In the rows, zero is written as 128.
A single turn carries every row of the set below to another of its rows. Some are shown first; where does it send the rows asked next?
niki: [141 105 176 116 143 117 156 147 132 129 134 102 117 110]
fefak: [ 88 105 114 115 127 111 187 160 156 113 119 123 134 152]
zuguv: [112 119 127 145  98  93 146 151 118 114 125 133 183 136]
fazus: [112 150 142 160 148 132 132 147 130  93 130 117 149 103]
Bope: [122 143 111 141 120 124 190 143 121 152 115 117 138 105]
Digit: [114 146 149 129 134 121 163 128 112 120 152  92 180 149]
veka: [144 127  94 107 126 102 162 146 125 103 153 147 132 113]
gozaz: [125 131 117 107 120 124 173 152  96 115 158 122 100 115]
keku: [122 135 111 145  97 109 155 136 116  95 143  94 104 106]
fikom: [ 95 139  99 119 110  90 148 143 125  90 136 118 111 103]
Lelo: [104 128 158 128 146 138 162 110 103 118 135 108 140 150]
nek: [110 107 144 127 132 124 176 161 163  94 120 129 126 155]
tafo: [131 116 122 168 146  85 133 120 141 100 148 127 125 126]
Lam: [ 93 141 142 154 153 110 156 162  98 115 106 117 130 162]
mak: [139 125 123 115 115 135 191 154 111 131 115  94 124 115]
Mokek: [141 149 123 152 163 102 124 160 148 134 134  87 142 129]
tam: [135 158 120 132 152  83 147 141 166 122 149 132 147 135]
ver: [111 144 126 165 138 128 164 151 100 104  99 105 138 118]
Vibo: [114 171 121  99 116  86 149 136 108 143 132 103 126 131]
pom: [115  92 114 141 133  88 137 149 110 131 148 140 101 125]
vunot: [121 100 146 131  98 116 136 155 141 103 132 100  95 125]
lud: [108  97 131 102 164 120 170 156 144 140 117 101 133 147]
ravir: [102 154 129  90 106 101 140 143 123 145 135 106 151 151]
Dufad: [138 127 156 125 120 146 179 122 133 119 155 113 129 133]
peno: [114 123 150 113 108 109 153 140 137 111 184 108 108 139]
sini: [103 123 146 123 127 129 123 160 138 116 171 132 112 147]
pepub: [101 150 116 124  78  91 147 144 122 110 150 116 154 140]
firig: [131 111 173 115 135 121 147 126 139 134 102 115 138 135]
mema: [101 119 109 111 149  92 165 126  98 125 130  91 146 163]
dito: [100 141 133 150 148 109 153 164  95 111 100 121 128 160]
leg: [112 138 153 143  97  83 164 163 120 146 115 111 139 107]
Kivu: [ 89 112 107 110 176 103 138 151 132 140 131  97 144 131]
malo: [119 133 147 120 115 100 164 139 133 135 126  81 117  84]
rifiv: [ 92 111 103 112 176 105 135 140 137 132 133  95 139 137]
Gumub: [131 137 141 143 162 112 132 154  95 110 111 107 149 104]
gif: [111 125 137 182 135  77 153 175 114 114 131 118 133 135]
ves: [143 158 111 132 144  83 142 149 166 125 147 132 145 135]
neb: [108 118 123 151  94  94 144 148 129 113 129 130 179 143]
pifep: [135 144 134 134 128  56 144 160 111 146 128 100 136 113]
Nesi: [117 147 142 144 134 144 144 136 137 116 130  97 169 102]
dukud: [140 127 136 132 150  83 122 140 148 128 166 136 118 127]
Vube: [105 121 121 130 138 121 126 161 167 115 134  88  99 137]
peteb: [133  97  88 116 144  96 166 163 117 111 150 129 130 146]
lefuz: [114 116 133 161 144 115 141 162 156  87 122  86 127 149]
Zevi: [115 136  98 116  91  98 159 163 117 135 127 109 142 166]
fulo: [ 90 126 141 107 146 108 178 164 157 129 148 100 150 153]
dus: [127 117 123 107 125  97 161 154 141  92 147 122 180 150]
ranab: [134 116 123 155 151  87 134 135 115 140 130 142 110 118]

peteb turns into pifep
dus turns into gif
And these:
Zevi turns into Gumub
firig turns into sini
dukud turns into pepub
nek turns into pom
mak turns into niki
tam turns into neb
malo turns into Dufad
rifiv turns into ves
veka turns into leg
fazus turns into fefak

